(in the rows, 128 means zero)
A single turn carries every row of the set below to another of its rows. Some are shown first; where does it send the rows asked next?
Pove: [138 104 150 139 150 127 151 115 128 157 119 117 118 179 122 138 151 131
 127 131 130 130  95 106 149 148 112 154 132 110 108  90]
gazem: [128 164 155 143  99 158 118 128 148 112 142 133 113 110 131 114 116 161
 118 114 113 114 125 111  95  85 123 119 164 152 110 148]
Sek: [121 160 141 138 101 162 115 134 161 106 128 124 127 137 124 117 130 176
 129 130 103 128 103 123  81  97 111 116 157 156 114 140]
Pigo: [128 164 133 116 116 168 100 158 159 103 127 123 119 163 122 111 130 183
 114 126 114 121 126 119  96 116 101 107 153 146 115 125]
Domo: [115 114 123 132 123 147 132  99  85 119 151 110  94 124 147 154 107  96
 132 103 106 134 113 161 152 148 122 117 129 108 137 128]
zin: [131 157 150 140  94 154 121 131 147 109 138 126 124 119 131 116 117 163
 121 118 109 116 112 127  82  88 123 115 170 158 122 150]
baz: [120 116 119 116  95 120 126 128  71 131 169 114 103 128 162 132 119 109
 118 114 108 128  94 156 146 141 134 123 118 136 129 142]
telaf: [140 112 131 130 163 131 154 129 133 146 140 132 136 165 124 138 155 112
 115 138 124 127  97 102 147 148 132 142 113  96 126  89]
nesa: [129 115 137 142 127 143 142  97  95 143 149 109  98 156 129 140 136 124
 141 111 119 147  72 139 160 149 113 140 133 111 104 120]
minik: [121 104 105  96 119 118 119 150  95 114 139 125 117 139 165 144 117 100
  97 130 105 109 142 152 129 149 137 109 110 127 154 119]
vamo: [124 117 135 131 144 140 148 106 110 144 167 124 109 148 132 134 148 103
 135 123 125 141  73 118 149 141 130 158 115  98 108 115]
kudug: [111 120 133 123 125 144 137 106  86 134 170 112  95 122 148 132 122  84
 130 107 119 127  97 142 144 150 124 150 110 106 131 121]
Motiv: [138 150 160 119  97 144 114 148 134 119 140 125 123 132 135 109 111 163
 112 112 120  99 130 134  77  90 124 115 175 157 134 145]
gez: [131 113 126 121 156 126 148 144 124 135 127 119 137 150 137 140 133  98
  98 129 120 104 132 116 144 161 129 125 107 105 162  81]
neruz: [133 150 153 104 108 148 102 158 142 118 130 121 124 159 130 107 122 175
 113 120 119 100 134 133  75 104 112 115 169 151 134 133]
Sopu: [125 100 135 125 135 111 149 130 140 148 121 140 138 158 138 135 162 129
 119 154 117 126  92  88 135 135 132 156 106 130  97 104]
Rozin: [123  95 114 103 144 114 131 150 140 125 112 142 139 158 148 145 140 113
  96 155 108 108 139 110 120 145 133 129 103 125 136  95]
Mur: [114 118 128 117 130 133 136 131  95 125 144 108 112 125 152 138 112  80
 108 109 115 103 132 144 141 164 124 128 107 110 166  99]
Budu: [120 165 138 139 111 170 112 135 166 100 132 134 122 133 121 119 129 173
 123 125 105 129 115 111  96  98 109 111 153 148 104 136]
Dofa: [121 113 139 136 103 117 143 115  95 154 155 121 114 142 146 128 147 125
 132 130 115 138  62 120 151 131 132 152 115 137  93 131]
buv: [124 101 126 119 142 134 133 119 111 121 124 120 112 130 150 156 103  89
 107 118 110 107 161 145 133 145 127 117 127 104 163 105]
Rimu: [133 162 152 108 108 152  99 165 137 117 134 117 113 159 132 101 116 172
 104 112 127  99 142 130  92 112 105 112 164 149 129 127]
povi: [122 156 141 116 110 159 103 152 159 110 123 123 127 163 125 110 132 183
 124 132 109 120 117 127  77 106 106 115 157 149 122 128]
vop: [137 160 163 124  97 145 110 148 131 121 145 122 109 126 136 103 108 159
 107 105 126  97 138 122  94  95 119 121 169 155 126 142]
Zev: [136  96 143 124 159 120 146 128 136 144 103 126 126 161 134 148 129 107
 107 135 123 105 149 111 132 145 122 139 127 104 143  83]

Rimu -> Budu
Rozin -> Dofa
Where do these go?
vamo -> Mur
Domo -> Zev
povi -> zin

